A: rows in 4 groups, each row roughly a mix of its group's directions
A (148 x 12)
0:  -9  36 -17   5   0   4 -19  -8 -24   5  65 -31
1:   6 -16   8   9  23  31  55 -28   9  28 -35  15
2: -31  41 -28  27 -29 -10  -3 -27  20  31  -1  29
3: -21  -4 -33  -3  23  52  19  23  20 -11   6 -42
4:  43 -31   4  25   5  33 -39   3  23 -13  23  24
5:  13  40 -31  36 -40  13 -38  -1  24  -7   2 -14
6:  -8  16 -46 -23  14  -4  23  48  13 -14   0 -40
7: -22  32  -9  31   0  -1  58  23  25   1  22 -21
8:   2 -11 -13 -37  -1  25 -47  43  14  27 -26   7
9:   5  34   3  31 -19   2  37  26  23  26  38  26
10: -15 -16  27  42 -41  27 -10 -21  26 -11 -27  23
11:  11  39 -28  19 -17  43 -26 -30  11  18  18 -26
12: -27  10   9  26 -15  40  11 -14 -33  17  15 -51
13:  -1  19 -15  49  12   2   3  61 -12  -7   6  30
14:   6  11  29  50 -57   6   2  28   1  10  13  13
15:   8  24  17   6 -29  -4 -13 -59 -38  28  -4  19
16:  15  -8  30  -9 -36 -27   0 -47   7   7 -44  19
17:   0 -39 -27 -19 -28  -8 -51  -8   3  14 -26 -31
18: -15  16  -4 -27  -6 -23 -36  19  25 -32  54   1
19: -23 -20 -20  -4 -12  49 -33   2  12 -24  25 -40
20:   6  35 -35  42   3 -37 -14  -1  -5  -6  46   5
21: -10   2 -41 -44  16  50  -6  19  -7 -28   6 -12
22:  53  27 -41  -4  18  21   0 -11  30  16  26  -4
23: -20 -53   1 -18  25  32  18  37  14 -19  15 -19
24: -50 -14  20  15 -15  55  15 -27  -8  -2 -22   4
25:  28  31 -57   0 -11  18  12  38  -3   4  31  -6
26:   2  -7  28 -12  29 -19  22 -67  -7  -6 -26   9
27:   3  -5  31 -33 -45   0 -41 -31  -3  -9 -33  -1
28:  -8  -7  29  20   9  57  -5  39   0 -10 -33  25
29: -10  10  24  19 -35  56  21 -17 -38  12   7  -8
30:   0  10 -19 -19  -5 -23 -45  52 -36  22  11  -3
31:  43  -9 -36 -25  35  -3  11 -33  -7  23 -30  12
32: -34  23 -32 -21 -17   1  33  32  21 -32 -24 -21
33:  27 -11 -48 -15  45 -12  23  25  24 -21   7 -15
34: -45   1  26 -25  -1 -55 -10  20 -22  11 -16 -16
35:   1 -18  44  17  -4 -30  -2 -11 -53  15 -34 -17
36: -14   9  13  -4  21  17  14 -67 -19  36 -20  -3
37: -53  14   3  11  -8  16  30  -6  30 -37   5 -36
38:   3  42 -30 -18  -7 -19  10  29 -25  31  44   8
39:  27   2 -33  16  28  55   6   4   8  20  30 -25
40:  -3  16  38  15 -48 -44  15   9  12  -6 -14  34
41:  -8 -17   7  22  71  -6  -4 -11 -17 -20  35  -4
42:  31 -18 -17  13 -55  -5 -24  43  -7   7 -26  -3
43:   8 -28  25  -9  -8  -6  42 -41  15 -22 -43  17
44: -39  -4  15  24  22   6 -20  15 -24  26  39 -42
45:  25 -28  32 -16  37  10  26  10 -45  18 -25 -12
46:  -6   9  -6  16 -16 -37 -74 -10  -2 -16  11  -1
47:  11 -18  -5  -5  27 -33  28  -7  43 -54   2  -6
48:  -8   5 -17  25  18  12  48  53  31  -2  18 -12
49: -19  26  28  17 -20 -38  30   6  42   0  25  26
50: -26 -40  33  -9 -20  -3  -1 -28  17 -36 -43   2
51:   0 -10  19  33 -53 -10 -21  14 -40 -11  -7  33
52:   7  -6   6 -27  -4  25 -40 -50 -30   8   5 -37
53:  10  24 -49   4  -4  33 -21 -23 -28  -5  24 -38
54: -48  13  -5 -19 -27  48 -31  12   0  -5  28 -13
55: -34  27 -25   1 -22   7 -42 -30   7  45  -1  14
56: -18 -34 -33 -24  21  -2 -30 -10  26 -18  10 -48
57:  15 -36  33  20  16 -58  10 -24 -28  -2  -4   2
58:   2   7 -18   1  -2 -34 -26  23 -35 -24  28 -52
59:  24  19 -25 -11  10 -32   1  37 -25  20  20 -48
60: -41  22  -8  -5  10  12  -6  47  21 -15  50  -8
61:   2  14 -16  -4   8 -10 -62  13 -36  13  37 -24
62:   3   4 -16  14 -45  38  -7  11  -4  17 -58 -15
63:   5 -19 -20 -15  -3  64 -18 -36   2 -33  -4 -13
64: -16  -6 -10  -7  -8  34 -66   2 -11  27 -23 -23
65:   6  -5  -2   5  40  10  -2   5 -11  22  36 -65
66: -39  28  26  10 -48 -10  -7  20  -6  41  17   9
67: -47 -28   1  15  32 -38  30  33  -6   7   0  15
68:  25  24  23   5  30 -26  38  -2   3 -24 -13  49
69:  51 -21 -32  35  41   2  -7  -9   9  25  10 -12
70: -35  25  14   4  12 -12  25  60  -5 -13  35  -7
71:  13   6  37  -9 -26 -42 -42 -37 -27   1   3  -7
72:  -5 -32  -5  16  -4  22   5  48  33 -39  -7  35
73:  -7   1  41   2 -12 -54  40  13  -4 -30 -22   6
74: -35   7 -30   8 -25  36  25  37   4  30  17 -25
75:  31  -9  -2 -28  11   3  20 -70 -12  19  -7 -13
76:  12  34   8 -48 -12 -29  19 -18  14  35 -35   4
77:   3  25 -14 -62   1 -45 -27  -5  21 -12   4   1
78:   6  -3  -1   2  -7 -64 -43 -11   2  -7 -14  39
79:  18  24  -5   9 -52  15 -19   3  16  24  -8  52
80:  50  10   7 -10 -10 -56 -36  -9 -12   6   9  20
81:   4 -28  24   9  64  22  18 -12 -38   6  -3  -4
82: -20 -15  17 -20 -13 -49   2  27  10 -30 -32  35
83:  10 -48  28  -7  25   9  41 -13 -25  17 -35   7
84:  11 -33 -13 -19  -7  18 -34  19 -26 -41 -36 -26
85:  15 -11 -40  11 -17  47 -42  28  -7  21  13 -16
86:  27  39 -20   1 -26 -16  14  15  47 -28  25  18
87:  12  18   9 -17  32 -16  69 -10  -9 -20 -13  18
88:  34  15   2  35 -31 -43 -20  20 -26  -6  31   8
89:  -2 -17  12  -5  14  38 -25 -62 -24  24  -8  14
90:   9 -25 -15  30 -36 -16  39  43   4   5 -18  29
91:  -1 -29  26 -11 -31   4 -41 -10 -44   7 -31  25
92: -16  -8   2 -19 -52 -13 -11  45 -27 -14 -35 -12
93: -34 -33  31  -2   0  20 -20 -41   8 -27 -23  32
94:  -1  34 -30  33   9 -26   5  43  10  28  17  32
95: -10   5 -28  31 -16  41 -23 -18 -35 -23  27 -28
96:  26 -21   6  -1  58  25  21  -7 -29  38  -3  -5
97:  13   4  27 -11  -4 -71 -13 -30 -24   9  -3 -14
98:  12 -37  22 -39  44  18 -12 -12  12  36 -21  -2
99: -44 -21  -7   7  -5 -34 -12  38  26 -23  36 -14
100:  22   2 -47 -35  14  25  -7  45 -28   1 -19  -1
101:  57 -16  20  54 -14  -9   2   2 -15   6 -23  13
102:  11  17 -48   5  24  39  26  11 -14  34  16 -28
103:  21  19  -7  26 -18  13 -15 -11 -55  33  27 -29
104:  29  20  10  27 -12 -54  11  -8 -37  23 -21  19
105: -14  -4   9  17 -18 -51  17  23  28 -38 -12  35
106:   3  -9  -7  11  15 -53  -9  38  17 -48  22   8
107: -12 -44  26 -25  33  23  39  -6  -2  17 -32  10
108:  -8  37 -36 -12 -14  29  18  29  25  44   6  17
109: -38 -21  10   1 -34  24 -45  13 -17 -11   4 -40
110:  20 -12 -40 -39   1 -20   5 -38  42   1 -21  12
111: -16  -2  -4  77 -22   2  -6  18  -1  -6  30  -1
112:   9  11   3  41 -43 -24   4  53 -23  15   2  -9
113: -49 -22   4  34 -30 -15  -2  16  40 -19  -2  24
114:  -7   8  11  -1  -5  17  44   8 -35 -22  41 -46
115:  37  20 -19  11 -17 -40  28  17  -6  16 -31  39
116: -23 -25  25  20 -14  12  18 -33  38 -34 -37   5
117:   5 -26 -23  -6 -36  49 -48 -19   5  -3 -10 -14
118: -45  -7 -10 -30  15  -9  -2   8   4  10  42 -51
119:  52  -5  16  16 -11  -8  37  -4 -11 -29 -38  29
120: -29 -36  30  47  30  16  -8 -24  -2 -21 -11 -21
121:  26 -45   8  23  32 -22  24  39 -26 -16   9   7
122: -16 -38 -13  21   0 -34  21  52  16 -22   9  25
123:  -7  43 -22  -1 -20  18 -21 -31 -17  17  46 -28
124:  19   6  14  -1  52   8 -15  53 -34 -15  13  -9
125: -31 -31 -33  -8  24  45  12  35   9 -26 -15  -3
126:  11   9 -10  24   7  46  -1 -42 -25  41 -14 -26
127: -26   0 -17  43  10 -57  21  -7   0   7   7  36
128:  -1   2  12  15 -35 -31 -31  48  23 -35  -4  19
129:  -8 -21  50  16 -31 -38 -35   0 -25 -20   4   5
130:  16   8 -20 -28   5  20  12   1  35  47 -31  39
131: -34 -25 -24  -8 -12 -60  20  -5  32  -3  11  16
132:  -4  26   2  -2  49 -20  58   9 -15  22  20   2
133: -17 -33  15  -3  13  65  22  33   1   2 -20  -2
134:  58  -8   5 -12   1 -46 -26  12 -22 -29  -7   1
135: -26  -5  16 -37 -29  12 -15 -53  12 -29  16 -20
136:   6  27  -9  12 -27  -9 -38  31  18  39   9  44
137: -17  -6 -28  -8  -6  45 -26 -17 -51   0  -5 -34
138:  27 -20 -13  -7  27  10  20  50  44   7  -8  30
139: -14 -29  16  24 -17  58   5  21  24 -18 -25  23
140:  16  27 -28  -1 -12   3 -73  10   5   8  20 -14
141:  45  46 -41  18 -10   7  -5  29   1  27  11   2
142:  28 -35   4 -26  38  16   6  34 -19 -21  24 -32
143:  24  28  18  21 -19 -54 -24  -9 -34   9  15 -21
144: -14  29 -22   7 -42 -56  16   8   0  32  -9   9
145: -19 -21  -2 -23  -8   6 -28 -66  -2  26 -18 -20
146: -30 -34  27   4  40  -2  48  32 -12  -6   5   3
147:   0  -3 -17  16 -39  48  15  25  21 -12 -23  40

the four rows of each list that fit no group, in list order (the others fit one group, some only roughly)
  * Z_306:  -1 -12  24 -28 -50  16 -20  -8 -11  10 -51  21
  * Z_159:  -8  51 -24 -11 -16 -15 -21 -28  -4  29  46   3
  * Z_813:   4  59 -26   6 -17 -38 -27  28   3   0  18  15
  * Z_611: -16  17   6  19  -9   3 -19 -22   4  70  35   0
  * Z_773:   4  26 -41   3  -2 -46  33   4 -26  27  29  -9
  * Z_147: -19  33 -25  15 -46   2 -58 -10   4   6   0 -10
  * Z_279: -18  23  15  26 -35 -34 -45   0 -14   0  -5  41
  * Z_671:  -1  15 -28 -12  42  10   8  30 -15   4  60 -15
  * Z_910:   3  -1  21  -8  40  22 -12 -17 -49  38  18 -28
  * Z_157:  22 -39  -7   4  53  10 -33 -16 -19 -21 -15 -26
  * Z_59:  15 -12 -22  -4  35  63   3  -1 -22 -29   7 -24
  * Z_433:  -2  37 -26   5 -50  32 -14  24  34 -10   6 -16
  * Z_86:   9  19 -50   0  -2   2  47  17  48   0   1 -17
 -> Z_279, Z_671, Z_910, Z_86
  * Z_699:  37  -9 -13  25 -13  36  -9   3 -38  51  -8 -10
  * Z_196:   8  54 -38  -7 -22 -22  -9  16 -11  22  30 -28
  * Z_368:  12 -31 -20 -35   6 -45  -2 -18  32 -28 -32  -2
  * Z_56:  -9 -13  13   3 -18  39  45  20  23 -30 -39  17
  * Z_571:  17 -35   2 -28  22 -43 -34  42 -15  -9  -8  10
  * Z_515:   7  -8  46  -1   8  32   4 -43 -22  18 -44  -8
  * Z_353: -25  11  48   9  37 -14  23  -6  21  22  40  15
  * Z_263:   6  15 -16 -62  23  22 -19  -9  35 -25  -4  18
  * Z_661:  -2 -35  11 -27  11 -48  -2  -6  41 -31 -26  11
  * Z_415: -55 -22  -4   5 -11   6  20 -14  50 -29 -16 -13
  * Z_392:  -7  12  34  45 -25  -2  -9 -17 -29  50  15  -4
 -> Z_56, Z_353, Z_661, Z_415
  * Z_801:  -5 -12  -4 -15  26 -59  -9  39  -1 -25  34  -9
  * Z_703:  41  10 -14  -3 -37 -21 -50  25  -3 -23 -20  -8
  * Z_862: -25 -37  42 -20  16   1 -10  40 -26 -32  -1   9
  * Z_897: -18  30  39  48   0  -1  32   7  10  -3  39  15
  * Z_573:  20  39  -9  19   1 -45 -46  15   0 -22  28   7
  * Z_530:   9  47   6  15  -3  28   8 -27 -18  20  53 -20
  * Z_383:  38  -7 -25  36  38  25   1  24 -29  24  12 -19
  * Z_104: -41 -23  22   3 -10  31 -31  10   1 -39  41  -7
  * Z_677:  37  -7   6 -32  31 -35  14 -28  19 -41  -6  16
  * Z_500: -42  11   8  14  11  -7  61   9 -31  13  26  -2
  * Z_544: -40 -34  31  26  27   7 -15 -31  19 -32  11 -12
  * Z_176:  19  33 -30   8  -8  12  19  61   2  24  20  20
 -> Z_862, Z_530, Z_104, Z_677
  * Z_545: -10  -3   2  25 -29 -37 -30  13  31 -38 -30  25
  * Z_769:  12  -9  15  -2  41   7  61  26 -14   4  12 -32
  * Z_377:  26  -1  -3  19  -2  -3  46  56  21 -12 -26  20
  * Z_100:  10   1 -22 -19  20  54  21  11  45  15  -3 -30
  * Z_258:   9  16  -4 -41   8   8 -44 -25  -9   1  50 -26
  * Z_359: -26  33 -15 -19   5 -50  12 -17  46   0  10 -22
  * Z_998:  20  28 -36  26  -4  56  29  -7  17   7  20  -8
  * Z_797:  13  43  -2  17 -50 -41 -26   1 -13   2 -26  -7
  * Z_523:  17  -3  31  18 -42  55  -4  -1   9   6 -38   1
  * Z_845:  -7  14 -43 -36   9  13  60  11   0  -2  20 -14
  * Z_558:  -1 -16  15  -8  14  30   2 -51 -49  11 -27 -22
  * Z_960: -23  15  -9 -19   0  61  11   9 -39  21  21 -20
  * Z_851: -42 -36  26  -7  12  51  22  -2  -1  -8 -13 -27
  * Z_373:  22 -52  -2   3  10  23 -39 -16 -41  15  17 -16
 -> Z_769, Z_359, Z_797, Z_373
  * Z_637: -26  10  47  53  -8  13   7   2   7 -18  39  -4
  * Z_155:  38  -4 -35 -11 -14 -10  62  -7  27  10 -12   4
  * Z_874: -26  57 -18   5 -10 -19  21   5  44  11  24  -9
  * Z_26:   6 -23   8 -40  36  -5  21  30  19 -47 -14 -19
  * Z_557: -28 -39  -5  10 -16 -23 -35 -21  40 -35 -18   2
  * Z_670: -22 -27  13  -8 -28  38 -26 -41  35  10 -19  16
  * Z_838:  15 -46  40 -24  21 -15   9 -26  10 -41 -16  -1
  * Z_967:  -5 -19  22  33 -11 -40 -31  -2  -2 -57  -3  -9
  * Z_91:  -4  24 -13   5  11  71   4  -5   1   5  42  14
  * Z_964: -34  17 -33  17 -15  41  15 -14  39  -3 -10  35
 -> Z_874, Z_26, Z_557, Z_670
  * Z_248:   3  20 -28  41  -8  52  29 -23 -12  25  14  -2
  * Z_650: -36 -42 -27   4  31  28  28  16  23 -18  20   9
  * Z_222:  14  18 -14   5 -48 -49  -7  24   7 -10  26  33
  * Z_427: -51 -21  29 -20 -21  36   1  -3 -25 -34  -9   8
  * Z_442: -35  24 -37  16  -4  15  -2  27 -27  -7  44 -29
  * Z_756:  -9  48 -25  20  11  -8  24 -40 -24  18  25 -27
  * Z_321:  40  -1  -3  16  19 -31  11  13 -27  48  14  37
  * Z_298:   2  20 -33  44  -6 -47 -16 -25 -23  26   8 -13
  * Z_952:   3 -21  -1 -33 -29  18  39 -30  17  30 -40   8
  * Z_665:  20  -7 -16  -9  41 -32  12 -53  26  28  -5  -2
 -> Z_222, Z_427, Z_442, Z_298
  * Z_709:  31  14 -22  -9  37 -49  24   6   3  35 -12  23
  * Z_122:  42 -16 -14  -3  -2  -3 -11  15 -50  34 -41 -11
  * Z_156:  21   6 -66   8  12  15 -19   7 -16  34  25 -16
  * Z_945:   3 -34  19   7  -3 -34   1 -14  18 -20 -55  36
  * Z_87:  -8  -2  -8   6  30 -50 -25  -9 -44 -19  35 -10
  * Z_749:  -3  42  21   0  -7 -10 -28 -23  -4  59  29   3
  * Z_170:  31  22  -3   1 -22 -29 -35 -47 -22   1   5  35
  * Z_755: -10 -22  20  34 -36   2 -53  27 -14  -6   0 -25
  * Z_403:  -5  42  -1  -9  10  31  11   0 -32  16  45 -41
  * Z_610:  10 -15  30  21 -31  23   7 -48  28  33 -23  12
  * Z_47:  10   9  -7  48 -21 -48  20  29   4 -27 -14  23
  * Z_810:  12  14   3  24  -7 -37  45  28  23 -41  18  17
 -> Z_156, Z_749, Z_403, Z_610
  * Z_696:  49 -24  -7   6 -10 -30   1 -16  26 -24 -44  23
  * Z_226:  -8 -10  11 -24  -4 -21 -27  50 -30 -39 -31 -11
  * Z_812:   4  13 -28  22  11   0   9 -26 -28  22  52 -41
  * Z_327:  23  68  -6  19 -27 -16   5   6  16  -2  24  24
  * Z_441:  -2  38   5  11 -39 -30  33  13  44 -23  -2  17
  * Z_285:   0 -30 -24  12  23  27  28  18  32 -53  -9  -6
  * Z_244: -11 -18  17 -34 -53  35 -18   7  31  23 -13   5
  * Z_559: -20   7 -42 -33  20  42 -28  -3 -15  33  16 -12
  * Z_791: -14 -21  31  24  26  60  22   3 -32  -1   4  -3
  * Z_607:  -2   2 -32  -2   3 -66 -10 -18  18 -24  29  19
  * Z_777:   1  20 -15 -29 -32 -15  44  52   8  -4 -14  19
  * Z_280:  30   7  12  35 -15 -24  27  52  19   2  31 -11
 -> Z_327, Z_285, Z_244, Z_791
  * Z_936:  12 -27  10  20  -6  16   3  71  -2 -22 -18  21
  * Z_429: -12 -20  34  25 -23 -21   2  37  41 -35  -4  19
  * Z_462:  33  -2 -25  38 -14  57   5  28  -2   4  25  -1
  * Z_232:  -4 -33   3   0 -40 -13 -33 -32  26   0 -28  39
  * Z_310:  29  -6   1 -38 -37 -29 -45 -10 -21 -11 -28   0
  * Z_871: -43 -37  13  13  11  13   6  27  24  10 -45  25
  * Z_715:  17 -15  12  28 -13 -30 -27  29  12 -57 -22  -6
  * Z_669: -40  23  27  55 -26  -2  -4  -8  -9  13  32 -10
  * Z_540: -15  58  -5   5  -3 -18  43   1   2   3  18  42
  * Z_556:  30  16  -9   4  46   5  -4  14 -22  16  58 -17
  * Z_149: -32 -19 -13  43  -7  22  22  43 -14 -35   6  17
  * Z_855: -45   4   6  -3 -48 -16   0 -20 -19 -12 -20 -45
  * Z_632: -14  25   3   4 -17 -11 -29  68  -3  -9  26 -23
 -> Z_232, Z_669, Z_540, Z_855
  * Z_360: -28 -18  -1 -39  -3 -14  -5  -5 -14 -13 -54  43
  * Z_278:  23  10 -28  27 -41  10  19  42  24   7  35  -5
  * Z_562:  17  -3  -4  16 -18 -37 -51  43 -11 -25 -22  -1
  * Z_648: -21 -18  32 -11 -18  44   5   3  52 -21 -24  -5
  * Z_652:  -5   8 -33 -17 -31  -2   6  35  60   6 -25  -6
  * Z_446:  -2 -30  22 -43  14  -2   7 -16  -7  -7 -63  13
  * Z_38:  -6  27 -21 -22   5  45   7  20 -15  40  37 -25
  * Z_901:  36 -15   1  28  44  31  -2 -13 -27  33 -24 -16
  * Z_393:   9 -22  62  16 -19 -15  20  21 -17 -28 -27 -10
  * Z_214: -21   5   0 -14  31  12  56  29   4   2 -47   4
  * Z_824: -45 -19   4 -13   2  29  23  29   2 -11 -20 -51
 -> Z_652, Z_446, Z_393, Z_214
